Every row has a hidden score. How much higher is the second row's score than the first row's in each pair? 10 means about the same, 20 much higher and 0 much lower. The score is a weighted sum of the row's numbers plus the product of two more (or one squared), each taken from its middle value.
[-0.3 -1.1 -1.6  1.2  0.7 -0.9  0.   0.8 -0.5 -1.2]
[ 0.5 -0.2  0.1  1.3  1.   0.8 -1.3 -1.4 -0.3  0.3] -> 19
[-0.7  0.2 -0.3  1.3  0.8 -0.9  0.9 -1.4 -1.3 -1.7]
[ 1.3 -0.1  0.6 -1.6 -1.3  1.3 -1.4  1.9  1.2  2.1] -> 9
[ 1.2  0.9 -0.1 -0.3 -0.6  1.7 -0.9  0.7 -0.3  1.9]
[ 1.1  0.1 -0.2  0.8  0.   1.3 -1.3  0.3 -0.3  0.9] -> 12
[ 0.  -0.9 -1.5  1.   0.6 -0.7  0.1  0.8 -0.1 -1.1]
[-0.1 -0.7  0.3 -0.7 -0.2  0.1 -0.3  0.2  1.7  1. ] -> 10
[-0.5  0.4 -1.2  1.1  0.7 -0.4  0.7 -0.4 -1.2 -0.6]
[-0.5 -0.6  0.  -0.2 -0.1 -1.3  0.6  0.7  0.1 -1.3] -> 7
[ 0.5 -0.8 -1.5  0.5 -0.1 -0.2 -0.3  2.2 -0.5 -0.5]
[-1.   1.5 -0.7 -0.8 -0.2 -0.2  1.9 -0.6 -0.2  1.1] -> 9
[ 0.2 -0.9  2.1 -0.8  0.1  0.3 -0.7 -1.5  1.3 -0.1]
[ 0.4  0.7  0.3 -0.5 -0.3  1.1 -0.3 -0.3  0.5  1.7] -> 11
[-0.5 -0.1  0.  -0.5 -0.4 -1.   0.7  0.9 -0.1 -0.6]
[ 0.1 -1.3  0.   0.6  0.1 -1.  -0.1  0.8 -0.4 -1.9] -> 13
[-0.3  0.2  0.5  1.   1.2  0.5 -0.2 -2.2  0.6  0.4]
[-0.4  0.1 -1.9  1.9  1.1 -0.5  0.8 -0.7 -1.4 -1. ] -> 6
[-0.5 -0.8 -0.3  0.6  0.7 -1.4  0.7 -0.4 -0.2 -2. ]
[-1.   0.1 -1.4  1.7  1.5 -0.8  1.1 -1.7 -1.  -1.3] -> 11
[ 0.2 -0.2 -0.3  1.5  0.9  0.7 -1.  -1.2 -0.2  0.1]
[-0.3 -0.8 -1.7  0.5  0.3 -1.1  0.6  1.4 -0.4 -1. ] -> 4
[ 0.5  0.1  1.1  0.1 -0.1  0.8 -0.8 -0.7 -0.2  0.1]
[ 0.2  0.2 -0.2  0.8  0.6  0.8 -0.9 -1.   0.2  0.7] -> 14
[ 0.6 -0.6  1.5 -1.3 -0.7  0.7 -1.   0.6  1.2  0.7]
[ 0.4 -0.3  0.6 -0.7 -0.3  0.6 -0.8  0.3  1.5  1.3] -> 13
[-0.1 -1.2 -0.1  0.6  0.3 -1.   0.   0.4 -0.1 -1.7]
[ 1.2 -1.3  1.  -0.4 -0.4  0.5 -1.7  1.3  0.4 -0.2] -> 12
[-0.7  1.9 -0.7 -1.1 -0.7  0.1  1.8  0.2 -0.6  1.3]
[-0.1  0.  -0.7  1.8  0.7 -0.6  0.3 -0.6 -1.8 -1.7] -> 13
[-0.4  0.3 -1.6  1.4  0.8 -0.4  0.8 -0.2 -1.5 -0.8]
[-0.6  0.  -0.2  1.1  0.9 -0.5  0.5 -1.2 -0.9 -1.5] -> 9
[-0.6 -0.4  0.3 -0.7 -0.3 -1.   0.8  0.4  0.4 -0.9]
[-1.  -0.8  0.   0.9  1.  -1.6  0.6 -1.1 -0.1 -2.1] -> 11
[-1.2 -0.2 -0.8  0.   0.5 -0.9  1.1 -0.7  0.7 -0.5]
[-1.   0.4 -0.3 -1.4 -0.6 -0.7  1.5  0.7  0.7  0.5] -> 7
[ 0.9  0.4  0.   0.2  0.1  1.3 -0.9 -0.2  0.1  1.4]
[-1.6  1.1 -1.1  0.3  0.6 -0.9  2.2 -1.5 -0.5 -0.1] -> 6
[-1.4 -1.  -1.3  1.4  1.2 -1.4  1.1 -0.8  0.1 -1.7]
[-0.2 -0.2 -1.4  1.7  0.9 -0.2  0.2 -0.5 -1.  -1. ] -> 12
[-1.1  0.5 -0.7 -1.3 -0.6 -0.8  1.7  0.8  0.8  0.7]
[ 0.8  0.2 -1.1  1.1  0.   0.1 -0.1  1.2 -2.4 -1. ] -> 13
[-0.2 -0.1  1.4  0.6  0.3  0.6 -0.8 -1.8  0.1 -0.1]
[ 0.9 -0.3  0.7  0.9  0.3  0.8 -1.4 -0.5 -0.6 -0.5] -> 10
[ 0.9 -0.4 -0.7  1.9  1.2  1.1 -1.6 -0.9 -0.7 -0.2]
[-1.1  0.5 -1.2  0.7  0.6 -0.7  1.5 -1.2 -0.7 -0.3] -> 4
[-0.1 -0.7  0.1  0.   0.3  0.  -0.5 -0.6  1.2  0.4]
[ 0.1  0.9 -0.2 -0.1 -0.4 -0.1  0.7  0.6 -1.4 -0.4] -> 7
[ 1.5  0.1  0.8  0.4 -0.5  1.4 -1.7  0.4 -0.6  0.6]
[ 0.1 -0.1  0.   0.6  1.1  0.7 -0.6 -1.6  0.2  0.3] -> 16
[-0.5 -0.2  0.8 -1.2 -0.5  0.4 -0.2 -0.4  2.4  1.4]
[-0.2  0.8 -0.2  0.5  0.  -0.2  0.8 -0.3 -1.4 -0.5] -> 10
[ 0.3  1.1  0.2 -1.  -0.7  1.1 -0.1  0.1  0.4  1.9]
[-1.4 -0.3 -0.9  0.   0.6 -1.4  1.5 -0.3  0.5 -0.7] -> 9
[ 0.5 -1.7  0.6  0.5  0.1  0.1 -1.6 -0.3  1.  -0.9]
[ 0.4  1.5 -1.6 -0.1 -0.6  0.6  0.8  1.5 -1.6  1.2] -> 7
[-0.7 -0.4 -1.3  0.   0.3 -1.1  0.8  0.8  0.2 -0.4]
[-0.4  0.3  0.   0.7  0.4 -0.4  0.6 -1.  -1.1 -1.1] -> 11
[ 0.4 -1.  -0.6  0.7 -0.1 -0.6 -0.3  1.5 -0.9 -1.4]
[-0.1  0.5  0.3 -0.1  0.2  0.9  0.  -1.4  0.4  1.2] -> 12
[ 0.5  0.4  1.2 -0.5 -0.4  0.9 -0.8 -0.3 -0.1  0.6]
[ 0.2 -1.   0.5 -0.2  0.1  0.  -0.7  0.1  1.3  0.3] -> 13
[ 1.5  0.   1.1  0.6 -0.2  1.3 -1.6 -0.3 -0.6  0.3]
[-0.6  0.6  0.1  0.7  0.4 -0.5  0.7 -1.  -1.2 -1.1] -> 7
[ 0.3  0.4  1.6 -0.3 -0.2  1.  -0.7 -0.9  0.2  0.6]
[ 0.3 -0.2 -2.   2.5  1.3 -0.1 -0.1 -0.2 -2.1 -1.4] -> 13
[ 0.1  0.7  0.   0.1 -0.3 -0.1  0.5  0.2 -1.2 -0.4]
[ 1.  -2.1  1.3  0.6  0.3  0.2 -2.   0.1  1.  -1.3] -> 12
[ 0.1 -1.  -0.3  0.7  0.1 -1.1 -0.1  1.1 -0.6 -1.9]
[ 0.3 -0.1  1.1  0.9  0.6  0.6 -0.9 -1.9  0.  -0.6] -> 13
[ 0.6  0.7  0.2 -2.2 -2.   0.1  0.4  3.2 -0.4  0.9]
[-1.   0.8 -1.1  0.7  0.6 -0.4  1.3 -1.1 -0.7 -0.2] -> 14
[ 0.7 -0.1  0.   1.   0.6  1.1 -1.2 -0.9  0.1  0.2]
[-0.5  0.2  0.1  0.4  0.8  0.5 -0.4 -2.   0.9  0.8] -> 11
[ 0.2  1.   0.1 -0.4  0.   1.1 -0.2 -0.6  0.3  1.8]
[ 0.1 -0.5  1.7 -0.7 -0.1  0.2 -0.8 -0.5  1.5  0.3] -> 8
[ 0.4 -1.4  1.1  0.7  0.6  0.2 -1.7 -0.6  0.9 -0.5]
[ 0.3  0.6 -0.4  0.5 -0.2 -0.1  0.4  0.5 -1.9 -0.8] -> 3
[-1.7 -0.9 -1.   0.6  1.1 -1.4  1.1 -1.   0.8 -1.1]
[-0.5 -0.2  0.2 -0.8 -0.4 -0.9  0.8  0.7  0.  -0.6] -> 6
[ 0.1 -0.1 -0.6  1.4  0.5 -0.4  0.  -0.1 -1.7 -1.5]
[-0.2 -0.3 -0.5  1.7  0.9 -0.8  0.2 -0.4 -1.9 -2.2] -> 10
[ 0.8  0.6  0.3  0.2  0.3  1.3 -0.8 -0.8  0.2  1. ]
[-0.1 -0.5  0.  -0.4 -0.3 -0.8  0.2  1.2 -0.2 -0.8] -> 5
[-0.8  0.3  0.6 -2.  -0.8  0.1  0.5 -0.1  2.   1.6]
[ 1.1  0.9  0.  -0.4 -0.7  1.8 -1.   0.7 -0.3  1.9] -> 13
[ 1.1 -0.8  1.5 -1.  -0.8  0.3 -1.8  0.9  1.2  0.3]
[ 0.   0.7 -1.4  0.6  0.1  0.   0.6  0.6 -1.4 -0.1] -> 10
[ 0.9  0.1 -0.2 -1.4 -1.1  1.  -0.7  1.9  0.9  2. ]
[ 0.4 -0.9  0.1  0.2  0.2  0.3 -1.  -0.2  1.2  0.2] -> 12
[-0.7  0.6 -1.3  0.5  0.5 -0.5  1.1 -0.6 -0.7 -0.3]
[-0.1 -0.7 -1.5  0.5  0.1 -0.7  0.2  1.5 -0.3 -0.7] -> 9
[-0.9  1.1 -1.2  0.5  0.5 -0.4  1.5 -0.9 -0.9  0. ]
[ 0.  -0.2  0.5 -1.3 -0.6  0.5 -0.3  0.4  1.5  1.3] -> 9
[-1.3 -0.8  0.   0.2  0.5 -1.7  1.1 -0.8  0.3 -1.9]
[-1.   0.  -0.2  0.9  0.7 -1.   1.  -1.5 -0.8 -1.5] -> 11
[ 0.6  0.5 -0.1 -0.1 -0.1  1.2 -0.6 -0.2  0.2  1.4]
[-0.8  0.3  0.3 -1.3 -0.7 -1.   1.2  0.7  0.3 -0.1] -> 5
[ 0.5 -0.5 -0.3  1.6  0.8  1.1 -1.5 -1.   0.1  0. ]
[-0.1 -0.8 -1.4  0.6  0.2 -0.8  0.3  1.4 -0.3 -0.7] -> 6
[ 0.2  0.3 -1.6 -0.7 -0.9 -0.2  0.7  2.6 -0.6  0.6]
[ 0.6 -0.2  0.3 -1.3 -0.7  0.5 -0.7  1.1  1.2  1.3] -> 12
[ 0.6 -1.7 -0.7  1.5  0.7  0.2 -1.6  0.4  0.6 -0.6]
[-0.7  0.1  0.1 -0.9 -0.4 -1.2  1.1  0.6  0.  -0.7] -> 2
[-0.7 -1.   0.2 -0.6  0.7  0.2 -0.1 -1.   2.   0.5]
[ 0.9 -0.4  1.4 -1.2 -0.8  0.5 -1.   1.   0.8  0.5] -> 4
[-1.2  0.5 -1.1  0.8  0.8 -0.8  1.5 -1.2 -0.7 -0.6]
[ 0.1 -0.1  0.4 -1.3 -0.6  0.5 -0.3  0.6  1.6  1.4] -> 9
[ 1.3 -0.3  0.9  0.9  0.2  1.  -1.6 -0.3 -0.8 -0.4]
[-1.8  0.   0.4 -0.6  0.2 -1.7  1.9 -0.7  0.5 -1.3] -> 5
[-0.6 -0.9 -0.1  0.7  0.7 -1.5  0.6 -0.2 -0.1 -1.9]
[-0.8  1.   0.6 -0.4  0.6  0.4  0.4 -2.2  0.8  0.8] -> 11
[-0.5  0.2 -1.3  1.5  1.1 -0.6  0.8 -1.1 -0.9 -0.8]
[-0.2 -1.  -0.2  0.5  0.3 -1.1  0.2  0.5 -0.3 -1.5] -> 7
[ 0.   0.1  1.8 -2.1 -1.2  0.1 -0.2  0.2  1.8  1. ]
[ 0.5  0.5  0.1  0.5  0.5  1.4 -0.6 -0.8  0.2  0.9] -> 14
[-0.5  0.2 -0.6 -1.3 -0.7 -0.6  1.1  1.4  0.6  0.7]
[ 0.9 -0.4  0.4  1.   0.3  0.6 -1.6 -0.5 -0.5 -0.3] -> 15
[-1.3  0.6 -0.5 -1.6 -0.5 -0.9  1.9  0.5  1.1  0.7]
[-0.4  0.1  0.2 -1.4 -1.  -0.9  1.   1.3  0.2 -0.1] -> 11
[ 0.2 -0.8  0.4 -0.1  0.2  0.4 -0.5  0.2  1.6  0.5]
[ 0.1  0.4  0.4  0.3  0.2  1.1 -0.5 -1.1  0.4  1.1] -> 10
[-0.4 -1.1  2.2 -0.2  0.3 -0.4 -0.7 -1.3  1.2 -1. ]
[ 0.8 -0.4  1.5 -1.3 -1.   0.4 -0.9  0.9  1.   0.7] -> 8
[-0.3  0.8 -0.3  0.6  0.3 -0.5  1.  -0.6 -1.3 -0.8]
[-0.1  0.5 -0.1  0.3 -0.1 -0.4  0.7 -0.2 -1.3 -0.6] -> 10
